In the rows, 128 means zero.
One turn moves every row onto another: examples first, then more rows asked:
netup: [150 114 140 156 125 106 116 119 127 129 117 110 119  94 130 140 118 104
  98 144 157 160 131 125 129 135 136 140 113 140 113  94  97]
gez: [151 145  99 112 128 139 117 143 138 156 154 133 121 100 100 149 131 118
 107 116 128 125 131 103 139 135 147 152 113 109 127 114 112]
gof: [138 148 119 139 138 133 140 131 122 160  98 102 141 134 125 155 110 126
 148 115 114 149 117 139  83  98 141 158 129 137 127 128 113]
kubi: [142 113 118 150 130 104 119 129 121 115 100 117 133 107 114 148 117 104
  85 136 145 157 121 117 122 123 128 144 125 147 120  72 113]
bepob: [153 146 132 146 125  93 124 112 162 168  90 125 150 118 159 133 104  89
 117 127 124 143 106 129 145 133 136 142 144 123 131 124  96]
Setu: [139 117 121 159 120  96 112 134 145 160  96 103 163 116 146 147 114  90
 117 101 109 117 107 133 149 142 128 149 148 131 122 122 120]
vedim: [145 115 137 145 107 111 127 123 128 122 107  96 122 119 116 150 126  92
  85 131 158 140 132 120 116 122 124 140  96 122 100 109 108]
veva: [152 161  97 116 123 153 111 133 138 158 137 126 142 117  96 147 109 118
 115 105 129 111 131 114 139 132 152 149 102 120 152 112 100]
luza: [123 157 112 151 139 130 134 128 111 144  70 118 146 131 112 150 109 129
 128 126 123 163 116 127 110 117 144 159 129 150 147 106 120]
nobo: [150 112 121 145 111 118 117 128 122 124 111  99 129 112 123 153 133 102
 101 144 159 138 125 138 100 114 119 138  93 141 111  98 113]
desum: [153 165  98 115 115 152 112 135 138 161 138 120 140 118  95 144 116 116
 113 105 130 114 135 108 135 130 148 147 102 120 153 112  99]
difu: [160 160  98 113 110 142 111 149 148 170 142 125 141 114 114 141 134 105
 111 134 125 115 124 104 144 124 140 154 115 116 150 122 107]
Leku: [144 143 111 140 130  88 131 125 156 155  76 137 159 131 141 142 112  93
 101 123 118 144  96 120 139 125 128 141 150 126 127 103 118]
Fadag: [127 130 126 169 135 131 126 147 110 159  96  92 159 129 121 155 109 129
 145 104 114 135 120 141 124 131 147 155 130 147 128 124 125]
vemi: [140 150 138 146 127 144 141 135 117 149  94  86 143 146 113 151 100 119
 134 125 126 146 127 129  97  94 146 160 118 136 130 128 104]
kar: [134 157 136 158 140 135 133 118 116 157  91 107 136 122 124 143  99 132
 144 125 132 165 128 138 113 123 156 153 120 146 141 121  99]
mugi: [159 155  96 114 115 144 107 147 147 166 141 130 141 110 117 143 130 105
 112 138 125 111 120 110 150 126 142 157 116 117 151 121 108]
tozat: [145 142 128 131 110 100 130 114 158 158  86 104 142 128 147 143 113  74
 108 114 110 131 109 116 126 113 124 160 146 110 124 141 104]
rafi: [134  97 127 170 119 111 109 143 113 132 112  92 141 104 121 154 129 108
 107 120 140 131 127 133 135 145 129 145 114 145 109 103 126]
Senup: [149 133 112 128 113  91 120 104 163 154  90 115 147 119 150 146 113  76
 108 100 119 122 105 133 116 121 117 143 135 118 122 121 104]
fal: [153 149 101 111 121 138 118 144 141 159 154 127 123 104  99 146 134 115
 105 113 129 127 135  98 134 132 143 150 113 110 129 114 107]

kubi turns into luza
fal turns into desum
Now these:
vedim turns into vemi
rafi turns into Fadag
Senup turns into nobo
netup turns into kar
veva turns into mugi

One turn moves every row onto another: examples first, then more rows asked:
gor: [117 147 139 125 117 136 116 125 191 133 124 150 143]
Vula: [125 128 143 126 106 135 129 134 171 125 145 145 121]
riz: [116 148 146 122 117 134 122 145 184 112 132 131 130]
feleg: [110 152 128 135 118 140 163 145 113 153 109 130 148]
fudo: [150 149 120 117 131 137 155 123 127 148  99 135 133]
sinul: [123 158 145 125 127 133 161 153 186 133 135 134 153]
bam: [130 139 142 129 114 133 168 142 173 143 147 146 147]
Fezop: [126 151 122 127 130 146 158 133 124 170 112 125 139]
sif: [112 137 140 133 103 132 123 128 177 126 129 160 146]
kas: [125 147 128 119 115 151 167 131 111 127 118 120 143]
mufi: [112 136 147 130 103 130 129 146 170 110 138 142 129]
dudig: [118 146 149 122 110 138  96 131 128 138 110 135 144]
Poki: [122 168 126 121 143 147 151 140 138 162 101 113 144]
Vob: [109 147 142 131 111 132 119 132 185 122 122 152 149]
bona: [128 140 142 118 119 139 122 134 186 128 139 134 121]
Bir: [135 148 124 128 117 131 162 134 112 131  99 143 141]
sino: [117 151 150 121 114 140  94 131 133 138 107 130 145]
Tanu: [139 150 125 109 128 157 161 122 123 140 118 113 137]
Bofov: [119 149 144 133 114 129 167 153 173 129 140 142 155]
pupot: [125 167 129 124 128 129 154 145 126 118  87 131 150]
pulo: [104 169 130 130 131 141 156 152 127 145  98 117 152]
megog: [134 149 140 122 128 137 161 141 185 146 142 136 145]
Bak: [131 166 127 107 137 157 155 132 134 130 108 103 143]
didi: [118 164 132 116 125 149 161 141 122 115 107 110 152]
sug: [141 170 124 113 143 137 149 135 140 135  87 123 140]
Gasi: [120 136 137 128 109 136 120 121 183 138 130 156 140]
goto: [122 148 147 118 117 141  93 128 134 143 109 131 142]
Labo: [121 144 147 120 112 140  95 127 130 143 112 134 141]

gor turns into Vob
kas turns into Tanu
fudo turns into sug
Now these:
bona turns into riz
Poki turns into pulo
sino turns into dudig
sinul turns into Bofov

One turn moves every row onto another: examples first, then more rows asked:
Noge: [ 79 128 107 156 125 142 137 136 146 148  98 121 127 145 137 145 105 144
 135 122 157 127  97 114 120 115 143 114 134 141 149]
Peg: [107 112 114 121 132 135 142 144 110 131 103 126 131 135 147 119 130 151
 187 102 114 112 108  96  87 123 137 133 130 133 125]
vek: [ 85 132 126 174 160 121 128 134 126 142  78 129 126 157 168 112 125 147
 153 125 148 116  91 119 102 126  86 138 149 116 113]
pim: [109 130 110 136 135 119 106 143 123 128 114 123 129 167 134 123 132 150
 159 168 159 120 116 114 125 127  72 121 157 134 128]
bako: [115 131 107 112 140 139 120 146 107 137 100 135 143 167 152 123 106 146
 136 106 139 121 113 121 118 116 162 153 166 147 129]
Zize: [ 95 132 102 158 127 157 118 136 143 137 111 122 126 144 140 147 103 141
 149 129 165 121 112 116 123 111 144 127 136 150 162]
Kade: [145 120 150 144 132 148 128 171 144 142 103 115 123 142 153  95 106 162
 133 133 142 102 121 128 140 125 114 132 145 140 142]
Nosal: [ 82 123  94 151 121 149 118 132 144 139 105 115 119 133 144 140 114 144
 146 126 161 124 100 123 126  94 139 115 150 135 148]
tif: [ 99 129 115 136 135 109 120 144 125 136 106 123 132 170 131 123 131 152
 149 164 154 124 108 110 123 133  73 113 152 130 122]
ter: [133 116 151 140 130 138 138 169 145 149  95 113 122 140 153  94 111 164
 125 129 137 107 111 129 139 125 113 122 147 133 132]
Raviz: [ 81 141 113 127 132 151 119 152 132 146  94 134 125 139 170 126 110 172
 131 148 110 100 125 131 113 126  98 146 133 167 120]
fovif: [ 80 140 110 125 130 151 118 153 131 145  93 132 123 136 171 124 113 174
 132 148 110  99 124 132 115 120  98 144 137 165 118]
rido: [119 107 103 163 142 140 111 143 118 119 127 130 131 150 154 120 107 148
 130 121 125 129 121 105 112  60 110 107 129 140 137]
Gub: [ 83 141 109 126 130 155 115 152 130 144  96 133 124 137 172 125 112 173
 134 150 111  98 127 132 114 122  98 147 136 168 121]
fodu: [138 114 143 138 128 145 124 168 145 142 100 110 118 133 157  91 115 164
 133 132 140 103 116 134 143 112 110 126 155 131 133]
rures: [125 114 115 169 148 140 121 147 119 121 126 137 139 162 148 127  96 147
 125 121 125 130 124  96 107  83 116 113 114 150 144]
Zede: [106 143 129 182 167 136 118 138 124 134  90 135 132 166 166 119 114 143
 162 133 156 110 108 115 101 140  91 156 139 133 132]
rut: [140 126 119 158 148 131  97 129 122 108 104 110 126 143 150 115 138 132
 150 147 116 133 125 111  93 111  94 121 104 125 129]
Kot: [112 128 102 109 138 138 116 144 107 136  99 132 140 161 154 119 111 147
 137 105 139 121 111 125 119 107 160 150 173 143 125]
Bol: [108 129 106 110 139 133 124 145 108 141  96 133 141 165 152 120 109 148
 131 103 136 124 107 122 117 113 162 147 168 142 123]
giki: [127 122 121 154 146 120 107 127 124 116  96 107 124 139 149 112 141 134
 142 141 110 137 114 112  92 108  92 110 107 116 119]
san: [116 117 114 124 134 142 136 145 109 126 108 129 133 137 147 122 127 150
 193 105 118 109 116  95  88 125 139 141 128 139 132]
Fanar: [133 128 129 159 150 123 112 130 123 116  96 113 131 149 145 118 133 133
 141 143 111 136 119 106  90 124  97 117  95 125 127]
zus: [109 106 113 163 143 128 131 144 120 129 117 133 136 156 148 122 103 150
 116 115 117 134 110  99 108  74 113 100 120 138 130]
baro: [102 133 113 175 159 137 101 132 123 128  93 127 121 149 175 111 128 144
 170 135 157 109 105 127 107 111  84 149 160 122 123]
Kurud: [116 148 122 135 135 107 122 162 102 123  82 123 138 143 164 104 139 148
 123 137 115 126 119 119 108 105 142 152 117 104 119]
lok: [112 112 108 120 131 141 131 143 109 125 108 125 128 130 150 118 134 151
 194 104 118 109 113 100  90 115 135 137 137 133 127]
Volag: [109 134 119 140 138 116 117 146 123 132 111 128 135 176 130 127 124 149
 153 167 158 122 116 107 122 142  77 123 145 139 131]
fibe: [126 149 115 136 134 118 106 161 100 114  91 122 134 139 168 103 141 147
 133 143 121 122 128 124 112  95 141 158 124 106 124]
buz: [129 155 125 141 139 117 116 165 101 117  89 126 140 149 163 108 132 146
 129 142 121 123 128 116 107 112 146 163 112 114 131]

tif turns into Volag
rut turns into giki
Kurud turns into buz
Now these:
bako turns into Kot
Raviz turns into Gub
Noge turns into Zize
vek turns into Zede
ter turns into Kade
rures turns into rido
lok turns into Peg

